In the rows, zero is written as 128.
Rotation paths and how fast each direction turns (degrees a step)
Each turn is a multiple of 5 degrees from 10 to 175, or 0.
Each row of a path follows its step; steps can be skipped.

step 0: [130 120 125 126 133 134 125 123 124 133 135 121 125 137 126 126 125 131
 125 129 125 130 128 127 122 135 128 133 117 125 127 137 129 129 130 132
 118 129 130 133 132 130 126 127 133 124 135 128 140 129 121 134 130 120
 125 135 131 132 140 127 128 122 138 121 138 129 134 138 129]
step 2: [134 131 127 131 131 127 126 126 131 129 137 129 134 140 134 129 124 126
 123 128 123 125 124 129 137 128 123 124 127 127 134 124 133 133 128 132
 121 128 135 125 123 120 128 123 130 128 124 121 140 133 118 121 127 116
 125 119 129 133 130 132 133 137 135 132 137 124 131 122 134]
step 4: [130 136 132 133 128 133 126 125 129 130 132 135 137 136 130 141 124 138
 120 133 130 130 126 123 135 122 121 133 128 127 130 127 125 130 135 128
 123 136 130 136 133 123 124 124 134 128 136 130 132 137 133 123 121 132
 130 125 130 127 136 135 130 131 127 121 123 129 129 141 129]
step 5: [134 115 128 137 135 123 123 124 135 131 137 126 125 139 128 120 134 124
 136 128 126 126 128 119 126 126 129 130 126 119 131 128 122 124 137 132
 123 127 131 125 132 132 124 127 135 128 134 119 138 131 124 120 132 130
 132 132 124 132 135 130 135 135 135 128 125 122 130 133 132]
step 7: [136 126 124 136 132 126 126 119 124 133 133 132 136 122 140 132 125 131
 121 136 129 122 122 127 132 130 121 127 126 128 133 132 122 118 128 132
 124 131 125 128 126 125 121 126 127 130 136 124 136 132 121 119 138 116
 129 126 134 123 131 133 127 136 120 128 130 133 130 127 128]
step 8: [120 120 132 127 136 127 127 128 117 132 131 127 124 143 130 125 122 117
 125 134 123 125 126 120 128 134 126 124 118 119 126 131 124 124 125 130
 120 122 124 132 130 122 123 123 125 128 136 119 128 129 127 132 122 134
 126 124 136 128 133 137 130 129 129 123 126 122 128 134 122]
step 10: [132 135 128 140 128 122 132 131 129 141 135 127 133 139 134 126 125 127
 134 133 131 129 127 125 131 139 130 126 124 128 133 134 124 132 132 141
 113 126 132 129 124 131 126 132 131 123 133 129 129 124 121 122 134 128
 127 127 126 130 133 132 136 129 126 121 130 125 134 124 135]
step 11: [134 122 127 136 125 123 129 126 117 125 135 130 124 131 129 136 126 126
 123 133 135 127 133 122 131 122 125 131 118 125 122 127 126 122 129 125
 120 127 130 124 135 115 131 127 123 124 130 125 130 129 119 141 129 122
 124 126 133 127 130 128 133 124 133 127 125 119 136 128 139]
step 12: [142 128 124 125 132 135 136 124 132 132 129 124 136 133 135 126 128 128
 120 134 130 137 130 127 134 124 127 124 127 128 131 132 126 129 131 137
 124 137 121 132 136 125 122 119 134 132 136 123 133 124 122 129 125 124
 124 122 133 120 139 125 125 132 131 125 133 132 137 131 124]
step 14: [136 131 134 132 130 133 130 123 123 130 132 123 124 138 120 132 134 132
 127 126 132 124 125 124 141 128 129 133 128 125 132 128 131 122 129 133
 126 127 132 128 131 119 119 125 133 140 126 134 132 131 128 124 130 126
 123 122 133 124 128 140 136 123 143 130 129 126 128 128 137]
step 15: [130 127 118 130 127 128 130 125 133 130 140 127 134 133 136 128 132 129
 132 138 134 132 118 119 125 126 132 128 117 140 130 128 116 132 129 129
 124 125 131 129 128 124 130 134 134 134 133 129 136 130 119 124 124 120
 127 131 132 122 131 138 131 130 125 124 126 128 133 133 127]
[125 127 128 128 127 129 128 127 131 126 128 127 128 129 127 128 127 131
 127 128 125 128 126 128 129 125 129 129 128 128 130 127 128 129 128 126
 129 128 129 127 126 127 128 128 131 128 127 129 132 130 128 127 128 128
 128 129 128 130 127 127 128 127 129 127 128 128 128 129 126] => 25
[128 129 127 130 126 129 128 127 128 128 125 129 129 128 129 128 127 129
 128 129 129 129 127 127 129 130 129 130 127 129 129 131 129 130 128 129
 129 129 125 129 128 128 128 128 128 127 129 131 127 128 129 127 129 127
 130 131 130 130 128 126 127 130 126 128 128 129 127 129 129] => 120
[128 127 128 127 128 126 127 127 126 127 126 127 126 129 128 130 129 129
 127 128 126 129 129 129 130 126 128 126 128 129 130 128 131 127 130 128
 128 127 125 129 127 128 127 129 126 129 128 125 129 127 127 128 130 125
 128 129 128 128 129 126 127 130 128 127 128 129 129 127 126] => 65
[131 127 128 127 127 129 126 128 127 129 127 128 127 130 128 125 128 128
 129 128 128 128 129 130 129 126 126 128 127 127 125 129 130 129 127 129
 131 129 129 127 129 129 129 128 129 128 129 126 129 127 129 126 124 130
 129 129 127 128 129 128 128 130 127 128 128 126 129 128 126] => 95
[128 130 128 129 128 126 129 129 129 130 129 127 129 128 128 127 127 126
 125 128 128 128 130 129 131 128 128 130 127 128 127 127 129 129 127 128
 126 128 128 129 128 127 130 128 127 125 129 128 129 128 128 129 129 129
 128 127 127 130 127 125 127 126 129 127 132 127 130 127 127] => 40

step 0: [128 138 129 121 129 135 126 139 133 115 138 134 131 127 127 131 132 127
 124 125 121 127 122 130 128 130 132 135 126 127 135 131 123 125 140 134
 128 136 128 128 133 129 128 129 128 118 130 133 128 127 127 131 136 120
 134 127 138 127 125 118 130 121 140 128 125 128 125 119 130]
step 1: [130 141 125 132 128 129 127 136 132 126 128 135 135 125 129 120 135 123
 125 134 133 128 129 129 135 131 128 130 119 123 122 129 121 137 126 126
 135 130 130 135 132 126 130 124 129 136 128 137 122 125 127 130 129 133
 132 128 137 131 133 123 127 127 127 122 111 143 135 125 127]
step 2: [126 128 123 121 130 120 128 126 128 123 128 128 128 127 121 121 139 123
 118 125 132 126 126 130 123 133 129 138 126 118 128 140 138 132 122 117
 136 123 137 121 124 136 127 130 128 129 131 125 119 134 124 122 128 131
 124 139 139 133 130 127 130 128 130 127 124 126 131 130 124]
step 3: [131 119 130 126 124 132 131 133 123 133 129 123 125 126 120 130 132 122
 121 126 123 124 126 133 125 126 121 132 121 128 141 136 134 131 131 130
 134 134 131 141 128 122 128 123 118 127 130 130 123 130 126 117 123 122
 126 128 132 126 133 136 129 127 135 114 125 129 123 139 128]
step 5: [127 134 126 130 120 131 134 145 130 124 121 134 128 132 123 121 135 125
 135 139 125 120 129 125 126 132 134 133 126 123 122 130 137 131 128 126
 126 129 127 135 124 131 137 128 129 122 128 131 135 124 121 128 127 128
 137 133 117 129 136 131 133 120 130 130 127 130 128 120 119]
step 6: [126 125 130 117 136 125 129 138 123 113 137 131 129 124 125 120 129 125
 128 134 121 121 124 132 138 125 136 129 124 130 131 131 136 129 129 130
 140 135 135 122 129 127 123 135 134 128 133 134 123 134 134 131 129 124
 135 131 124 135 130 132 130 126 131 127 131 130 136 124 121]
step 8: [128 124 124 121 126 130 127 125 125 122 124 130 135 129 135 118 139 126
 123 133 125 130 121 128 125 134 125 129 129 129 127 129 131 131 132 112
 127 128 132 123 113 129 136 120 114 129 129 136 130 127 128 131 131 122
 125 133 136 121 130 125 125 124 129 123 133 120 132 133 133]
step 10: [139 136 123 126 127 130 127 136 133 117 138 123 130 127 124 123 138 123
 123 129 124 122 124 132 141 131 132 142 137 123 128 122 131 129 131 129
 129 128 132 134 129 121 125 120 132 129 129 132 133 124 135 134 127 133
 128 125 128 135 126 126 127 132 127 125 122 130 117 127 132]
step 12: [133 134 128 123 133 124 122 126 128 122 123 129 130 129 122 130 129 124
 129 129 124 123 129 134 137 127 127 126 122 124 134 142 127 135 127 126
 132 128 134 129 126 123 131 124 122 124 128 130 123 130 132 123 138 123
 138 137 137 126 130 128 128 135 142 116 135 124 135 130 120]
step 14: [127 127 129 127 120 129 135 135 127 130 128 123 136 127 121 126 139 126
 126 142 131 127 128 129 137 127 126 129 132 119 130 135 139 126 138 115
 125 128 132 128 130 132 137 129 127 126 129 132 134 125 126 126 121 130
 124 129 129 134 124 125 139 121 125 124 132 118 124 134 135]
step 15: [133 123 123 126 125 136 137 136 120 125 129 127 122 123 124 125 124 125
 132 138 125 120 125 124 136 135 115 132 133 126 127 126 134 119 129 126
 127 138 125 125 127 123 129 130 129 127 135 124 130 128 127 129 125 121
 125 131 129 131 137 137 135 124 136 120 127 134 133 118 124]
[129 128 128 128 126 128 129 129 127 129 129 126 129 129 127 129 127 126
 126 127 128 129 128 127 127 126 128 126 130 128 127 128 128 128 125 127
 126 131 128 127 126 127 127 128 126 128 126 131 128 125 126 126 129 129
 125 126 129 130 127 129 129 127 128 127 130 126 127 128 127] => 70
[132 130 128 129 129 127 128 125 127 127 130 127 127 130 127 126 126 131
 128 128 130 128 129 127 127 130 127 130 130 127 128 130 128 128 128 129
 127 128 128 129 126 129 128 128 127 129 127 130 126 126 128 129 128 129
 130 128 128 128 127 130 127 128 125 128 127 129 128 127 128] => 125
[127 126 128 125 130 128 130 127 127 127 127 128 129 128 130 129 129 130
 129 128 128 127 127 128 127 127 130 129 130 130 126 128 129 128 130 129
 127 128 127 128 126 128 126 128 128 128 130 130 131 128 129 130 130 129
 129 126 126 128 132 128 127 127 126 127 128 128 131 129 128] => 35
[125 130 128 129 127 129 129 128 128 127 129 128 129 130 128 126 128 128
 129 128 129 126 126 131 129 127 130 127 126 125 126 129 127 130 127 126
 128 128 128 129 127 131 126 129 130 128 127 127 128 127 127 128 127 128
 127 126 126 130 130 130 127 131 129 129 128 128 127 128 132] => 90

step 0: [132 123 133 127 125 125 129 121 129 135 129 137 132 136 138 125 120 133
 122 134 123 135 121 132 138 133 131 119 124 130 127 132 118 122 133 122
 129 128 126 137 129 121 125 121 131 130 122 142 118 134 131 130 129 128
 131 133 124 130 128 131 132 129 125 127 130 123 142 125 122]
step 1: [121 129 134 130 120 128 124 134 128 129 123 126 128 126 130 128 134 120
 138 138 119 130 128 137 126 126 125 133 130 123 127 137 126 133 128 132
 133 133 128 125 135 121 127 130 123 134 134 127 129 133 123 115 121 124
 129 119 117 131 126 124 118 128 133 132 116 121 134 130 119]
step 2: [125 125 125 126 134 123 126 120 136 122 128 125 129 119 124 130 131 132
 134 125 133 135 134 127 135 122 119 128 122 132 125 132 128 131 131 131
 137 131 124 128 119 119 119 141 129 123 127 129 126 121 117 130 125 121
 127 120 135 137 128 130 133 120 128 120 134 126 131 116 127]
step 3: [130 129 118 131 135 128 126 135 130 117 120 125 121 128 135 127 125 133
 126 130 125 130 127 120 133 127 122 120 136 131 128 124 132 119 124 127
 122 122 133 122 130 128 140 126 127 128 130 123 124 129 123 135 124 118
 129 122 132 119 121 135 116 125 122 126 120 137 122 123 122]
step 4: [134 137 129 128 130 125 122 120 120 129 122 136 121 137 133 127 128 138
 131 128 131 130 134 123 128 137 139 119 125 123 131 126 124 126 126 140
 123 129 128 128 125 128 123 132 135 119 128 125 120 130 127 123 135 130
 131 129 119 124 134 140 124 129 131 126 133 127 139 134 139]
step 8: [122 122 130 117 134 132 123 115 132 127 126 130 130 138 123 120 124 130
 124 125 129 133 128 126 132 127 124 130 120 133 136 129 126 121 127 126
 134 132 123 127 126 126 125 136 126 119 122 122 131 129 122 120 127 122
 131 128 118 124 133 134 138 123 131 132 118 123 138 119 135]
step 9: [132 123 123 125 130 137 128 130 135 121 130 129 131 120 135 122 127 126
 141 129 131 128 129 127 128 134 128 125 139 131 128 127 124 135 118 129
 128 126 128 134 136 125 137 128 129 138 118 118 113 128 126 126 122 117
 127 124 124 130 117 130 130 131 126 130 122 122 123 128 125]
step 11: [134 136 122 128 126 121 133 137 129 121 128 132 117 123 129 139 131 130
 127 138 119 126 123 118 130 131 131 133 131 129 126 133 129 117 140 121
 130 133 126 121 126 127 124 129 125 126 125 120 118 127 131 127 128 132
 124 121 125 127 131 115 118 130 131 122 121 125 133 126 126]
step 12: [132 128 127 124 133 125 132 125 128 138 123 129 123 134 122 116 123 116
 128 131 127 132 132 127 123 131 134 121 123 131 128 120 134 123 123 126
 130 133 128 124 125 109 121 133 124 125 125 129 133 130 117 133 138 125
 122 121 123 132 127 128 122 121 125 124 136 132 134 128 131]
step 14: [123 122 136 123 125 126 127 117 127 115 115 120 130 130 134 125 130 130
 126 130 129 128 129 128 135 121 134 133 119 124 131 124 128 123 133 127
 129 125 124 128 133 131 121 129 128 127 137 135 128 134 123 113 123 126
 136 126 128 122 126 141 123 126 129 136 134 120 133 129 129]
step 15: [123 131 114 129 125 133 126 130 136 116 126 121 122 120 123 133 126 129
 132 124 122 123 125 128 129 127 128 127 126 129 118 128 130 132 129 141
 122 133 122 142 131 128 132 133 124 127 118 120 126 120 128 123 119 133
 127 119 123 131 123 128 125 130 137 124 127 125 130 122 130]
[129 127 127 127 129 127 126 128 129 127 129 127 125 127 128 127 128 128
 126 128 127 129 126 128 128 127 126 129 128 127 128 129 128 127 129 128
 127 128 129 128 126 129 128 129 126 127 127 128 129 129 128 128 127 131
 128 128 130 130 126 128 125 126 127 123 128 126 126 129 130] => 85
[127 130 128 127 128 127 129 128 127 128 128 125 129 128 128 128 130 128
 127 127 128 126 129 126 126 126 130 127 128 128 125 128 130 128 129 126
 124 128 126 129 129 130 128 129 127 128 129 128 128 128 127 129 128 128
 128 129 127 129 129 132 128 128 128 127 129 130 130 129 129] => 40
[128 128 129 125 128 129 129 126 127 126 130 129 129 129 127 131 128 126
 127 128 127 128 127 128 127 129 128 128 130 131 130 127 127 129 126 128
 127 130 128 130 127 129 129 128 129 131 129 125 130 129 128 127 127 128
 130 131 128 127 128 127 130 129 127 127 128 128 128 128 130] => 35
